Each path is a new rotation, seen through one point. The rows after it are directions, each followed by how far the rotation turns it, in deg/step (0 if it stays put).
Each turn is a multiple of 5 degrees from 10 to 175, or 0.
Each row of a path follows its step; steps can be skipped.
Rotation 1:
step 0: [  9  45  -7  48 -10  20 -10   2   3  -2  71  31 -18  11  46 -14  -8  41
  -9  21   9   7 -53 -46   0  17 -23  40  -1   0 -12  31 -27 -14]
step 2: [-25 -35 -50  48   1 -14 -34 -24 -17  40  32 -21  11  12  66 -21 -25 -25
  16 -10 -51   8   1 -26  16 -19   5 -13  25  10  24   5  31 -26]
step 4: [-18  15  -5  62  12  -6 -11   6  -1  14  65  -8  26   8  31  -6  12  16
 -27   0  33  34 -17   7 -11 -46   2  23  -5  11 -39  28 -74 -14]
step 5: [ 16  -4 -40  38  29  10  -1  33   1  -1  20  20  19 -34  34 -39 -63  61
   6   3  -2 -26 -46 -21  25  16 -22   0  -9 -28 -25   4  33 -18]
step 7: [-66 -15 -40  32   2 -12  -3 -29   3  25  57  35  34 -12 -19 -17 -21  -7
   0  23  -5  50  21 -49   6 -39   3 -23  33 -26   2 -11  16   3]
step 9: [-29 -24 -14  59  -2   5 -16  24  -4  11   9 -12  55 -23  16 -30 -31  31
 -16 -12  27   9 -58  29  24   4 -16  38   1   4 -66 -27  -6  12]
step 11: [-31 -42  -1 -17 -19   2   0 -34  13  26  54 -24  44  18 -11 -17 -19  32
 -14  36  -5  43  12 -56   0  29 -10 -52  23  20 -37  -3   8 -11]
step 12: [-14 -22 -40  28  16  10 -73 -12 -13  15  43  -5  30 -19  -1  -3 -19  12
   0 -13  18  36   5   0  22 -74   9 -12 -22 -34  22  -1 -54  -5]
[ 11   5   1  10  -7   2 -15  -8  -3   5   5 -12 -13  13  28   8  14 -14
  -7  -3  -4   1   1   2  -8   1   2   1  -1  21   7  16 -16  -8]
170
[ -3 -11  -4  -7  -2   5  -8  -2  -9 -12   6 -16  -8  14  -4  -8 -17  15
  10 -28  -5   5 -14  11   2   7  -8  -9   2   2  13   9   2  14]
115
[ 16  -9   8 -24 -15   9   7  11  -2   9   7   0 -18  -5  -6  -6  -1  14
  -7  22  -7  -2  -9  -5   5   8 -14   2   0  11   8  -3  -2 -15]
140
[ 22  -5  10 -10  17  13   1   0  21  13   6   0   4   4  17  -9 -11  11
  -7   0   3   1  11   7   4 -12   9 -12  -7 -10  -8   5  -9  14]
100
[ -1 -25   7   1  -1  -9  25  -3  -4  -2   4 -24   1   8   2   9   7 -10
  -5  -4  11 -10 -10  -7   4 -11  -3  -2  11  -6 -12 -13 -14   2]
145
[ -2  -1  -8   6   7  18   9  -3  -7 -12  10  -4   2   1 -11  14  -3  -6
  -3  14 -10  15  11   8   6 -19 -13  14 -19  10   8  -4  -8  15]
80
Rotation 2:
step 0: [ 12 -17  43  -5  18  22 -48  13  -3  37 -43 -21 -13  89  18  26  39 -19
 -16 -16 -16  55 -19  25 -14 -50 -11  18  29 -47 -33   6 -34 -20]
step 2: [ 43   4   2   3  53 -33 -55  16  -4   4   4  56  17  19  -1  45 -61 -28
   8 -12   9 -18 -13  31  52 -47 -20 -60   6  42   8   9  28 -31]
step 4: [-56  24   8  26  -2  37  30 -21  -4  14 -45   6  64  18 -23 -12   9 -16
 -13  56  -2  10  28  23  -6  -2  42 -68 -40  28  47 -15  24 -50]
step 6: [-12  37  -5 -36 -38 -63 -19 -15  26  -3 -35 -22   4  21   9 -49 -44  16
  15  25  -3  56  43   2  14   5  67  19   5  23 -29  -5  42  55]
step 8: [-27  26 -38 -75 -37  -2 -21   2  -8 -13   7 -26  41   9  -7  11  24 -59
  27 -36  24 -47  22 -27  50  11  25  52  37  -6   1 -18 -40 -29]
step 9: [  7 -29  31 -17  17  -5 -18   0   0 -46  -3  38  18  17 -17  29 -20 -18
  71 -29  -3   7  20   1  26 -16  57 -28  14 -15  75  52  69   3]
step 10: [ 39  13 -39  66  32  21  13  78 -17  16  -7 -40  22 -29 -14 -39   5 -29
 -14 -43  35   1   4  23  27 -10  15  41   5 -14  45  46  -9  34]
step 11: [ 23  26 -25 -14  -1  29   2 -21  15  13  10  -7   9 -31 -28 -51  -8 -33
  42  13 -56 -13  50  50 -31   8  57 -20 -27  39  53 -56 -32  -7]
[  0  -9  -1  -7   0  -9   0  11   3   6  -8 -11  -4  11  -1  16   1   8
   3  27  15   0  14  12  10  -4 -15 -11 -17   5 -16   7  -4 -12]
20
[-15  -1  17  16   4  12  -2   6  -4  11  -5 -13  -5   4   6  11  11   7
  -9  -3   1  15  12 -20   2  11   8  -1  -7  11   7  15  11  17]
120
[ -4   0   0  11   5   0  -2  13  11  -6  -9  -7  18  11  20 -16   9  25
  -5   3   3   3 -12  18  -8   4   7   5  -4 -18  10   2  -7  -2]
110
[  5   6  -6  -7  -6   6  -9   4  -1   7   9  -6 -13  28  11 -13  -6  12
   5 -11  -6  12   5  -4  -7  -1  -4 -12   7   7 -20 -20  -6  12]
60
[  5  17  11  -6  -8  -9  -3  15  -6  -5  -9   2  -2 -10   4   3  14 -10
   3  11  -9  -2   8  -5  14   9  -5  -1  -7 -21   4 -21 -10  21]
145
[ 16  16  10  23   6 -10   5   6   8   7  13  -3   1   1 -10  -2  -7   8
  19  20   8   4  -9  -6   4 -14   3  14  14   2  -5   1   8  10]
100
[ 19   6  10  -7  -1  -2  -4  13  -7  -2   5 -14  -7  12  11  13  -8  -5
   8 -16   6 -11   6  -5  -8 -16  -1   1  -1  -2  29  10 -12  -9]
45
[  3  13  12  -4  -7  10 -24 -24  14  -6   1   3  12   8   3  -9  -7  -6
  -3  17   1 -16   6   3  -1  -4   9  -7 -16  12   5   4   2  11]
155
Rotation 3:
step 0: [-53  29  26 -54  19 -25  -6  12 -17 -10   7 -19  31  24   0 -15 -18  65
 -22  -2  -2  13   2  74  14 -51  10  23 -23  16  17 -24  -4  18]
step 3: [ -9   1 -24  10   5  17  39   9  21  35  17 -19 -54 -23  47  22 -27  51
  56   4   3  -2 -19  20 -32   7  19 -22 -35 -13 -18 -40 -59   0]
step 4: [ 34   0  28  31 -34   2 -65 -41 -41  17   5 -26   3   3  -8  -4 -24  -1
  51  15 -25  22  32  25 -53  19  -4  -1  -2 -34  41  43 -12   5]
step 5: [  17   10   22  -26   17  -17  -26   18    2  -17  -36   14  -43   17
   15   68  -18   -1   -7 -103   22    6   -5  -15    8   18  -21   -7
   13   -7   12   41  -14   14]
step 8: [ 48 -47 -13  -4  17 -57  15 -39  13   8  -6  -1  25   2  -2  30  34   6
  48  13  71 -15  22   4  40 -18 -36  14  34  13 -11 -27  10  21]
step 9: [ 10 -79 -13  -6 -21  17   4 -39  -3   9  26  23  -5  16  19 -38   7 -36
 -31 -41  -5   3  18   7  31  28  15  38 -75  -3 -15 -25  -1 -27]
step 11: [-23 -18 -12   7  49   3  27  22 -81 -30   1   3 -11  -2 -11  18  -8   5
  16  18  18  34  40 -60   0   3  32   0  17  34 -10  -3  25 -62]
step 12: [-42  -1 -52 -23 -32  23  -5   0 -23 -11  27  18 -31  50 -56 -30  33  26
 -31  13  25  10  14 -12  -1 -46 -13 -38 -13 -41   0  12   0  36]
[  9  -7   0 -11  11 -16  -4   7  -9 -13   6   9   9 -13   8  15  -4  11
   2  -6  -7 -15  14 -18   4  10 -10  -7  20  -8 -13   4  11  -1]
120
[ -6   5  -6 -11 -12  -6 -10   1   3  -1  10  12  -7   3  -8   8 -17   6
  -9  11  11   8   0   5   2   3   6  -8   4  24  -6  34  -5  -5]
55
[-27  -4 -14  -9   4  -3  20  12   1  -7   6  -6   1   8 -11  -9 -10  -3
  -5   8 -20  -1   9   8 -12 -13 -14  -1   4   2   1  -2  16  -7]
25
[-11  11 -17   9   4   2 -11   7 -11   0  14  -9  -8 -11  14   1  11  -9
  20  10  10  -4  10  -3  -4 -12   7  -8  -6  10 -11  -2   8  20]
85
[ -2  -2  -2 -10   3  -2  -2   7  18  -8   0   7 -16   4   9  -3   3  19
  22  -4   2  10 -12  -1   2  -1   8  23  19  11  12  -9  13   2]
140
